In the rows, zero is written as 128.
name the system of each run
z291, seq 1 (8 x 20)
[[ 95 124 153 162 101 120  92 102 104 119 148 122  99 151 128 107 123 134
  103 140]
 [122 135 123  82 150 148 161 112 160 119 127 125 143  88 132 154 155 140
  139 156]
 [158 118 132 162 126 135 112 154 114 141 114 174 102 125 121  98 129 106
  121 114]
 [128 152 114 101 117 122 133 157 150 114 140  90 170 137 141 132  98 139
  141 123]
 [121 108 142 153 133 130 129  84  90 152 102 126  98 140 129 149 128 120
  121 106]
 [112 132 118 115 106 121 113 122 162  88 152 114 132 114 113 109 152 140
  129 159]
 [150 122 128 120 164 135 156 138 118 156 111 169 132 123 121 153 146 112
  137 124]
 [126 133 138 143 102 122  97 159 125 121 152 118 139 138 133  87 101 130
  112 132]]
z513, seq 2 (8 x 20)
[[150 122 177 156 151 119 112 215  98 163 157 178 128 155  81 116 133 102
  150 107]
 [ 96 135  77  91 111  89 121 119 162  81 171 113 177 139 131 118 162 155
  116 188]
 [ 90 185 178 122 165 168 153 121 123 141 110 165 100 121 164 188  99 136
  136 123]
 [163  94  86 148  87 116 136  67 106 146  94 129 163 135 140 108 129 113
   64 119]
 [162 124 105 110 171 144 135 195 148 138 105 130  93  95 139 115 123 126
  188 101]
 [124 150 152 157  59 117  92 149 138  91 162 117 156 160 105  89 109 119
  101 128]
 [101 133 133  87 148 141 155  89 158 106 124  85 109 105 120 172 155 144
  172 137]
 [139 119 186 162 125 131 135 122  82 170 133 162 154 153 104 143 124 102
   91 114]]
z979, seq 3 (8 x 20)
[[133 113 223 145 162 166  97 217 117 159 174 154  93  92 105  86 116 130
  147 137]
 [115 117 139  71 133 159 155  87 161 124 137  10 149  78 153 144  97 163
  145 130]
 [158  46 114 146 163  95 142  95  46 207 117 131 139 154 114 135 152 116
  103 110]
 [136 171  66 106  83  78 137 157 153  90 143 117 223 184 115 138 123 120
  120 122]
 [134 159 145 124 165 157 165 134 141 137 107 248 122 106 125 167 174 110
  118 160]
 [131 169 206 157  65 182 110 136 152 107 136 107 140 109 134  97  61 120
   89 118]
 [162 100  90 125 155 159 148  89 134 149  54 100  65  76 169 129 115 128
  150  91]
 [153  97 132 146 138  91  98 205  83 162 152  93 141 176 107 103  97 117
  158  79]]
z312, seq 4 (8 x 20)
[[ 58 196 164 127  89 125 131  70 129  90 144 116 165 173 148 182  99 144
   89 149]
 [113 124 167 161 121 167 138  38 119 122  81 153  39  97 121 157 152 116
  123 114]
 [120  83  98 157 101 124  65 113 135 101 141 119  65 101 151  36 139 151
  100 163]
 [ 72 155 126 113 160 123  90 170 131 106 151  79  68 137 185 122  80 168
  180 126]
 [ 53 167 162 162 100  92  97  91  87 107 156 118 113 209 127 165 113 136
  113 127]
 [ 71 136 142 126 117 141 134  25 147  82 114 115  67 112 117 169 178 142
  139 157]
 [ 90  96 148 162 149 144  83 100 108 129 138 170  32  97 156  78 153 150
  105 182]
 [ 68 146 123 125 122 137  86 115 138  98 149  67  87 112 210  89  72 183
  117 163]]
z780, seq 5 (8 x 20)
[[136 108  86 121 126 115 145  80 127 128 113 153 144 126 124 133 172 127
   98 155]
 [132 113 159 143 142 138 111 163 126 130 152 164  94 114  97 105 156 120
  144 142]
 [136 143 124 144  93 143 107 134 143 115 125 123 130 117 162  88  86 133
   97 129]
 [131 154 159 129 145 145 147 142 116 152 111 142 139 138 135 167 100 116
  133  98]
 [144 133  81  96 121 109 147 136 155 111 123 112 170 134 118 136 141 127
  144 120]
 [132 106 143 142 121 132 133  86 125 123 115 126  94 120  91 139 165 117
  138 117]
 [115 112 158 125 116 125 106 146 128 120 172  96 141 123 120  97 125 142
  122 150]
 [132 121 138 137 130 140 134 102 101 161 114 144 140 125 159 125 107 130
   82 133]]
z979, seq 6 (8 x 20)
[[135  97 188 108 159 161 160 103 119 170 144 123 145  88 107 147 154 130
  116 146]
 [158 108 120 127  86 131 138  92 124 141 121  85 192 125 131 109 105 123
   74 120]
 [161 130  61 125 143 116 150 134 118 153  84 173 149 138 164 136 122 118
  113 115]
 [133 181 148 134 129 132 131 189 130 129 130 161 157 161 122 150  94 109
  142 102]
 [142 155 169 112 131 176 162 119 163 117 106 133 121  90 102 165 135 112
  156 111]
 [177  92 170 142 111 163 126 135 128 152 127 110 133  88 102  90 117 111
  114 108]
 [170 103  83  97 141 133 146 146 140 148 111  83 162  98 161 107 103 140
  130 118]
 [146 123 128 114 172 116 153 164  90 183 128 144 171 151 138 160 113 125
  131 113]]
z291, seq 7 (8 x 20)
[[119 160 142 111 140 159 152 115 162 109 103 147 108 101 133 161 137 127
  148 131]
 [159 136 156 153 102 148 116 153 138 119 121 149 118 123  89 106 130  99
  131 103]
 [155 115 122 112 119 122 143 141 136 138 135  79 175 130 111 130 117 123
  139 103]
 [128  85 109 144 127 101 117  95  91 150 124 104 116 146 131 119 135 128
  116 120]
 [ 91 131  93 105 137 105 123 117 140 104 145 130 126 132 140 132 157 149
  135 168]
 [117 142 148 130 160 137 136 144 121 140 127 193 111 128 130 148 142 124
  127 143]
 [132 150 166 130 113 155 119 168 141 121 146 131 141 110 134 108  96 127
  119 133]
 [154 117 131 124 126 154 144 115 125 150  97  92 129 106 143 135  97 124
  128  93]]
z312, seq 8 (8 x 20)
[[ 78 139  83 124 127  53 119  99 114  95 150 147 134 206  91 174 193 126
  150 145]
 [ 85 155 157  96 162 157 157  97 162 106 142 205 109  89 118 172 194 139
  130 204]
 [130 113 198 147 129 194 120 111 120 159 139 158 115  61 175  77  99 150
   49 179]
 [143 111 105 141 113 150 107 108 116 145  89  34 101 109 205  87  33 150
  114  82]
 [109 144  53 169 107  57  84 141  90 103  96 105  79 221 135 142 105 115
  179  56]
 [ 72 184 107 115 105  81 117 125 172  40 154 171 114 175  70 173 206 121
  177 158]
 [ 84 135 247 125 154 187 132 117 148 120 179 192  98  68  88 137 187 138
  118 206]
 [122  64 199 137 126 185 114  74 107 173 158  56 122  51 177  64  82 168
   51 171]]
z513, seq 9 (8 x 20)
[[115 167  97 112 146 128 125 175 151 111 120 140 121 131 172 129  98 144
  151 131]
 [120 162 133 155  75 136 116  94 139  94 103 126 122 145 132 127 109 118
  105 113]
 [153 110 136 120 129 152 148  98 148 125  99 116 105  90 101 137 153 114
  149 112]
 [155 104 170 133 123 135 126 161 117 153 153 124 156 120  95 107 126 116
  118 124]
 [110 126 107  94 142 102 128 142 132 125 156  88 162 143 136 135 128 150
  144 141]
 [ 98 163 137 140 133 114 128 128 107 126 119 151 122 173 135 168 112 125
  135 113]
 [140 130  88 132 114 119 140  91 136 114 100 160 129 131 122 135 160 113
  114 134]
 [156 135 144 123 140 161 143 153 151 136 115 165 123  89 129 120 129 119
  128 132]]
z774, seq 10 (8 x 20)
[[131 123 107 178  69 107  96  98 124  92 111 164  94 157  90  98 164 102
  109 123]
 [186  96 158 132 131 171 133 163 143 151 128 150 123  67 104  80 138 111
  121 130]
 [116 151 152  92 104 150 141 126 160 112 161  80 193 108 140 124 100 148
  105 154]
 [138 127 100 116 141 110 154 112 101 156  95  88 154 159 147 173  99 124
  142  80]
 [109 114 108 127 140  81 126 115 109 119 147 161 127 173  86 156 191 120
  143 143]
 [143 139 147 161 132 136 112 170 112 146 126 210 118 135 135 105 120 113
   99 137]
 [120 135 145 103 142 174 150 100 161 125 120 146 123  66 157 128 132 143
  106 168]
 [139 137  81 129  85 123 127  93 142 109  98  86 148 134 160 118  95 131
  104 112]]
z780, seq 11 (8 x 20)
[[110  96 159 183 112 105  89 103  72 145 160 184 117 163 103  97 158 120
   68 161]
 [129 164 153 141 120 139 112 185 135 128 158 219 162 129 144  92 114 125
   72 172]
 [179 172 127 131 120 182 157 160 163 131  71 195 138  88 151 121  96 103
  110 112]
 [182 152 131 118 108 154 150 173 168 113  96  98 141 112  92 138 105  97
  180  64]
 [147 118 134 122  74 126 146  69 143 106 111  44 157 136  82 151 131 111
  134  84]
 [118  82 186 119 123 117 142  84 102 148 171  80 168 136  72 150 164 127
  112 139]
 [148  67 133 131 127 117 123 112 100 161 164 141 177 116 121  86 158 132
   62 173]
 [168 104 144 172 132 131 113 168  92 169 125 206 134 133 123  87 127 102
   86 130]]
z774, seq 12 (8 x 20)
[[110 167 166 171  68 134 127  67 103 119 105 132 142 171 131 155  89 107
   76  99]
 [163  48 119 127 158 134 151  73  95 180 106 128 118  91 114 120 174 121
  106 133]
 [132 127  79 112 103  96 110 162 148 105 169 136 194 139 143  74 130 144
   91 173]
 [163 166  96  96 168 139 173 181 148 146  87 151 150 123 151 168 103 121
  166  96]
 [ 89 178 145 131  96 118 147  71 149  85 124 155 137 161  91 190 166 113
  123 136]
 [175  95 152 182 110 145 127  98  83 175  88 169 117 126 118 111 125  93
   77  99]
 [145  82 117  91 133 137 140 103 149 134 159 127 172  75 124  92 171 148
   87 198]
 [161 160  61 110 111 112 141 167 143 130 113 115 202 146 179 119  72 132
  107 109]]

runs to name
seq 13 (2 x 20)
[[133  66 166 111 157 128 122 146 119 143 168  71  98  99  82 109 162 139
  175 134]
 [125  74 109  88 134 104 137 105 126 138 173  70 182 117 121 113 156 154
  115 167]]
	z979
seq 14 (2 x 20)
[[116 120 103  95 136 126 111 155 169  97 151  86 114  98 140  94 138 158
  159 156]
 [ 86 154 200 153 115 144 110 120 107 126 144 116 102 147 132 146  95 132
  123 117]]
	z513
seq 15 (2 x 20)
[[118 180 108 125 129 140 110 193 159 107 135 182 136 114 187  91  88 145
  109 162]
 [122 189 193 150  87 166 124 143 142 112 117 107 131 137 137 142  59 115
  123  87]]
	z312
seq 16 (2 x 20)
[[115 121 105 123 111 100 117 117 145  97 162 171 151 136 101 108 188 130
  105 184]
 [119 143 170  97 176 179 149 145 150 142 133 141 110  66 154 138 120 148
  138 155]]
	z312
seq 17 (2 x 20)
[[ 82 180 146  99 167 147 167  98 117 147 107 109 139 141 183 211  82 150
  139 116]
 [131 134 115 182  80 120 120  56  96 124  86 187 117 160 127 134 140 103
   67 125]]
	z312
seq 18 (2 x 20)
[[139 127 153 145  61  93 126 116 120 111 166 115 208 180  57 131 150  98
   97 121]
 [170  96 164 126 178 138 167 157  78 218 125 171 177 123 122 151 125 113
  104 117]]
	z774
seq 19 (2 x 20)
[[127  96 160 146 101 117 131  71 100 138 130  86 132 150  85 144 148 115
  116 107]
 [160 110  65 123  97 105 128 115 150 104 117 139 149 129 110  98 163 117
  116 139]]
	z979
seq 20 (2 x 20)
[[129 166 135 153  66 119 111 137 119 114 125  77 174 176 145 124  51 120
  102  83]
 [136 135 120 138 114 118 142  99 134 106  88 110  91 154  78 178 155  98
  186  68]]
	z312
seq 21 (2 x 20)
[[ 49 135 138 115 163 116  90 143 116 115 180 130  87 132 176 113 128 178
  131 196]
 [ 48 168 172 137 130 145 114  76 106 122 137 111  99 144 190 162  85 162
  101 151]]
	z312
seq 22 (2 x 20)
[[189 101 124 135 121 130 154 136 126 153 110 173 167 122  81 125 163  90
  111 113]
 [167 157 122 106 109 156 144 175 167 123 129 145 190  99 142 104  98 123
  104 134]]
	z979
seq 23 (2 x 20)
[[152  97 157 154 154  98 115 192  84 165 148 143 124 168  72 129 143 100
  165  90]
 [134 145  80 150  48 100 110  99 146  79 127 142 172 164 124  99 132 118
   76 142]]
	z780
seq 24 (2 x 20)
[[140 148  90 105 117 145 154 101 169 103  92 123 130 100 151 140 129 131
  133 128]
 [161 142 167 148 109 161 137 139 130 141 105 128 136 113 116 131  97 102
  121  91]]
	z513
seq 25 (2 x 20)
[[192  69  41 114 139  90 137 147 129 146 115 138 163 121 118  89 170 118
  124 131]
 [103 137  63 131 144  62 106 157  88 139 139 153 148 200 167 133 116 140
  121 135]]
	z291
seq 26 (2 x 20)
[[168 150  62 117 115 114 156 133 125 149  99 180 218 148 169 128 108 118
   63 133]
 [140 202 136 141 134 150 153 166 125 141  87 213 148 150 164 170  81 105
  111 101]]
	z979
seq 27 (2 x 20)
[[200 136 165 156 115 166 174 118 113 173  66 177 159 119  94 164 120  68
  103  67]
 [225  81  77 125  83 130 138 140 167 123 104 115 175  91  82  67 158  97
  114 107]]
	z312
seq 28 (2 x 20)
[[147  74  89 120 103  98 121 104 127 123 148  94 160 124 106  90 164 132
  108 150]
 [103 149 162 114 180 141 129 180 124 143 144 139  97 123 136 147 115 139
  173 126]]
	z513
seq 29 (2 x 20)
[[138 137  72 120  95 124 118 124 169  86 123 144 152 111 147  89 138 131
  102 159]
 [144 158  93 130 139 119 157 128 118 143  84 186 151 155 144 169 126 108
  119 108]]
	z291
seq 30 (2 x 20)
[[114 162 101  96 157 133 154 135 134 142 118 122 165 129 190 156  84 150
  117 135]
 [125 144 164 152 138 128 147 114  82 162 102 150 130 170 116 181 115 105
  127  88]]
	z979
seq 31 (2 x 20)
[[112 119  42 117 119  46 127  98  88 136 126  88 189 212 154 156 116 138
  112 111]
 [ 87 128 120 134 155  88 134  92 106 118 136 211 100 168  80 180 223 117
  140 165]]
	z780
seq 32 (2 x 20)
[[106 115 145 141 169 116 124 137  82 169 138 157 113 145 152 142 123 137
  118 139]
 [102 160 125 126  94 113 128 104 139  95 129  90 146 165 117 159 116 128
  136 113]]
	z979
seq 33 (2 x 20)
[[157 108 108 159 116 102  89 194 122 117 141 146 102 151  88  76 139 104
  159 106]
 [111 175 145 166  58 134 107  96 136  85 114 141 124 155 124 124 105 112
   92 118]]
	z780
seq 34 (2 x 20)
[[159 106 122 179  72 104 110  98  85 141 104 101 143 176 108 116 106  96
   97  68]
 [144 121  59 100 134 103 139 127 167  91 105 103 106 127  95 142 181 122
  197 112]]
	z312
seq 35 (2 x 20)
[[118 127  62 127 118 115 108 114 125 124 114 109 134 129 205  93  86 157
   92 145]
 [120 147 121 159 123 143 100 134 130 110  82 120  41 130 153 124  93 122
  166  83]]
	z513
